Each row of T is roughly a mix of the hidden directions of one of several groups.
T:
[[-12  14  -8  29 -13 -29  19 -38  15  14 -19]
 [ 19  10   9 -17  47 -19 -31  14 -12   5   9]
 [  4  32  -8 -28 -28  -6   2  18 -19 -23  31]
 [-10   8  -9  30 -16 -24  19 -37  22  12 -23]
 [ -6  13  26 -11  -2 -22 -10 -16  54   7  -4]
 [ 22  20   6 -24  10  -3  -9 -21  51   8  -4]
 [-22   8  -8  -5  21   0  42 -19 -12  38   8]
 [ 17  13 -20 -22  25 -20 -32  19 -23   7  21]
 [-22  10   8  26 -25 -23  19 -23 -24  25  14]
 [-23   0  -8  25 -47  -9  30   4 -15 -10   6]
 [ 20  -1  13  -6 -28  20  44 -13  -9  -1  30]
 [-17 -22  22  22  -5 -35  -6   6 -14 -23  32]
 [  6  -9 -29 -14  35  24  19  15  28  16  16]
 [  0  32 -31 -15  -7 -42  -7 -13 -15   2  18]
 [-12  -5  -4  18  34  16  30  15  19  19  33]
 [ 13   0 -24 -21  -8  -8 -39   1   7  -9 -43]
 [ 15   9  51  18  16  -5   2  33  -3 -13  -4]
 [ 15  -9  47  28  19  11   0  27   8  -1 -17]
 [  7  -1 -42 -12  34  -1  -9  -7   0 -20  33]
 [ 43  -2   8   2 -11  21  17 -23 -10  11  36]
 [ -1   3 -19  10 -31  -7  39 -25 -12  34  -1]
 [ -6   0   9  25 -36 -31 -33  -4 -14 -12 -20]
 [-18  -2 -13  24 -52  -1  28   7 -10  -9   4]
 [ -2  32  15   4  30  13 -42  17  18  -2   9]
 [ -4  24   2  -7 -28 -24 -39 -19 -20   2 -23]
 [ 26 -12  48 -16 -17 -10   5 -24  16  14   1]
 [-16  13 -25  23 -33 -28  21 -29   4   8  -7]
 [ 33   0 -27   2  21  -1  -8  -1 -11 -26  42]
 [ 34 -13  41  -2 -23   1  13 -23  -3  13  18]
 [  9  20   6 -29 -24  10   0  31 -16 -29  28]
 [ -2  21   3  28  22 -24   1 -31   5  35 -18]
 [ 18  45  23   8   3 -41   0   8  -1 -10   4]
 [-23 -10 -40  10 -27   1  14 -34   3  18  -6]
 [  9  -3 -20 -31   6   0  -2 -10  -4   0 -57]
 [  3 -25 -18  -6 -28  -6  46 -17 -13  10  17]
 [ -3  -1 -22  24  12 -18  -3 -36  17  34 -23]
 [-26  15 -17   1  21 -23 -17  -4  42 -15  20]
 [ 27  28   1 -35 -25   9 -26 -17  -8  -8 -20]
 [ 18   6  10 -31  48   3 -27 -11  12   6  -1]
 [-22   8 -25  21 -29 -26  22 -33   2   9  -7]
 [  3  33   7   8  -2 -37  -2  26 -33  -4  21]
 [  9  47  12   9   2 -47   2  -7  -4   0   3]
 [ 25  22   8  -5  11 -21 -20  -8  47 -13  12]
 [ 15 -10  47 -18 -19  -7   7 -24  21  21  -9]
 [ 27 -22  19  -5 -18  20  17   1 -43  13 -15]
 [ 41 -13  32  -8 -22  15  17 -19 -15  19   5]
 [-29   1  -4  22  22 -27 -41  11   3   3 -21]
 [-22  -9  -4  31 -40  -1  26  18 -24  -5   6]
 [ 17  45   2   1   6 -49  -9  -3  -2  -1   6]
 [-27  30  23  -7   0 -22 -23 -23 -30   8   8]
 [-22 -53 -26   5   0  25   0  -2  -8  12  -5]
 [ 25  -5 -35 -20 -36   5  24 -18   1  16 -11]
 [-34  -5 -40  12  13   8   0  23 -32 -11  -6]
 [ 30   6 -13  -4  21 -14 -14 -11  17 -23  43]
 [ 12 -10 -23 -20  34  29  25  14  26   9  10]
 [  4  -8  39  39  10   4  13  -2  23   4 -30]
 [  9  19   5 -28 -24   8   1  32 -17 -30  28]
 [-27   0   2  13 -24 -41 -17 -19 -29   6 -13]
 [ 31  20  12 -23   2   5  -4 -22  45  15  -8]
 [-22 -44 -32  -2  -5  30   2 -14  -1  15  -5]
 [  6 -10  23 -39  -9  -2 -10  -9 -23 -37  23]
 [ 13  25   6 -30 -26  -7 -34 -20 -18  -9 -20]
 [ 40 -11  40  -2 -21   2  11 -21  -3  12  17]
 [-15  -8 -17  11  16 -21 -37  12   9  -2 -42]
 [-14  12 -48  14  22   4 -10  24 -14 -23   7]
 [ 32  25  -7 -11  -7  33   6   0   9  21 -36]
 [  9  15   6 -25   9  -1  -3 -28  52  15   2]
 [-12  22 -16  16 -27 -29 -32 -15  -9  23 -16]
 [ 23  -9 -37 -18 -24  11  34 -14   6  19  -8]
 [-21  -4  -6  34  27   3  25  13  16  27  27]
 [ 25   6   6 -15   8  40  38   3  13   2  26]
 [  0  -5  13   5   4 -12 -52  19   6 -33 -18]
 [ -7 -14 -26  10  10  -5  -2 -43  24  26 -24]
 [-25 -18  15  23  -2 -34  -7   5  -8 -23  36]
 [ 28  17  -8 -31 -21   8 -23 -11  -2  -9 -39]
 [ 25 -13  47  -8 -23  -2  12 -25   7  18   9]
 [ -7   4 -45  13  24   0  -7  12 -14 -26  31]
 [ 16  -1  18   8   8 -40 -28  22   3 -36  -2]
 [-55   3 -25  24  -5  12  12   7 -10   9   7]
 [ 28 -13 -20  -1  -7  11 -19  19  25 -17 -41]
 [-19  -2 -13  22 -47  -8  23  16 -21 -11  11]
 [-10   7  26  16 -10   3  28  -8 -14   8  50]
 [ -4  28 -31  -2   0 -47  -5 -25  -9  12   8]
 [ 21  26  44   3  20 -20  -6  24   0 -17   2]
 [ 27   2  25  -4 -47   9  17 -14 -17 -21   6]
 [ 27  -7   4  -6 -20  27  42  -2   5  -3  33]
 [ -5  -1   3  33  26 -14   0 -29  11  35 -26]
 [ 57  20  12 -15   0   5 -10  -1  20   0 -18]
 [-22 -42 -18   0  -5  40   8 -16   5  13 -10]
 [-19  16 -12  -3  21 -26 -20  -4  45 -16  16]
 [ 21 -36 -28  12  -6  12  25  20  26  -7 -14]]
Here is one row from each group, named. Which group is each of the other rows in?
[ 23 -13  -9  13  -7  22  19  -8 -39   1  37]
P
[-12 -13 -22 -21 -18  16  -3  28 -35 -10  30]
J
[ 18  11   7  -5  36  33 -15  26  30 -12  -7]
G

[-16 -13 -12  -1 -11  30  20   8 -41  20 -26]
P
[-15 -21 -36 -19 -14  30   3 -33  15  11  -5]
J
[ 30  22  -6 -34 -31   8 -16 -18  -8  -5 -25]
G
[-30   4  45  11  12 -19  -9  -6 -28 -17  10]
G
[-12  19 -26 -18   5  34  12 -12  20  30 -25]
P
[ 36  26   0 -24   9   8 -10  -8  38   7 -23]
P
[ 11  -9  48 -11 -24  -2  12 -25  16  25  -4]
P
[  4 -23  43   7  17  24   0  36  -7 -14  -1]
J
[ 22   9 -22  -3  27 -16 -18  -4  18 -28  37]
P
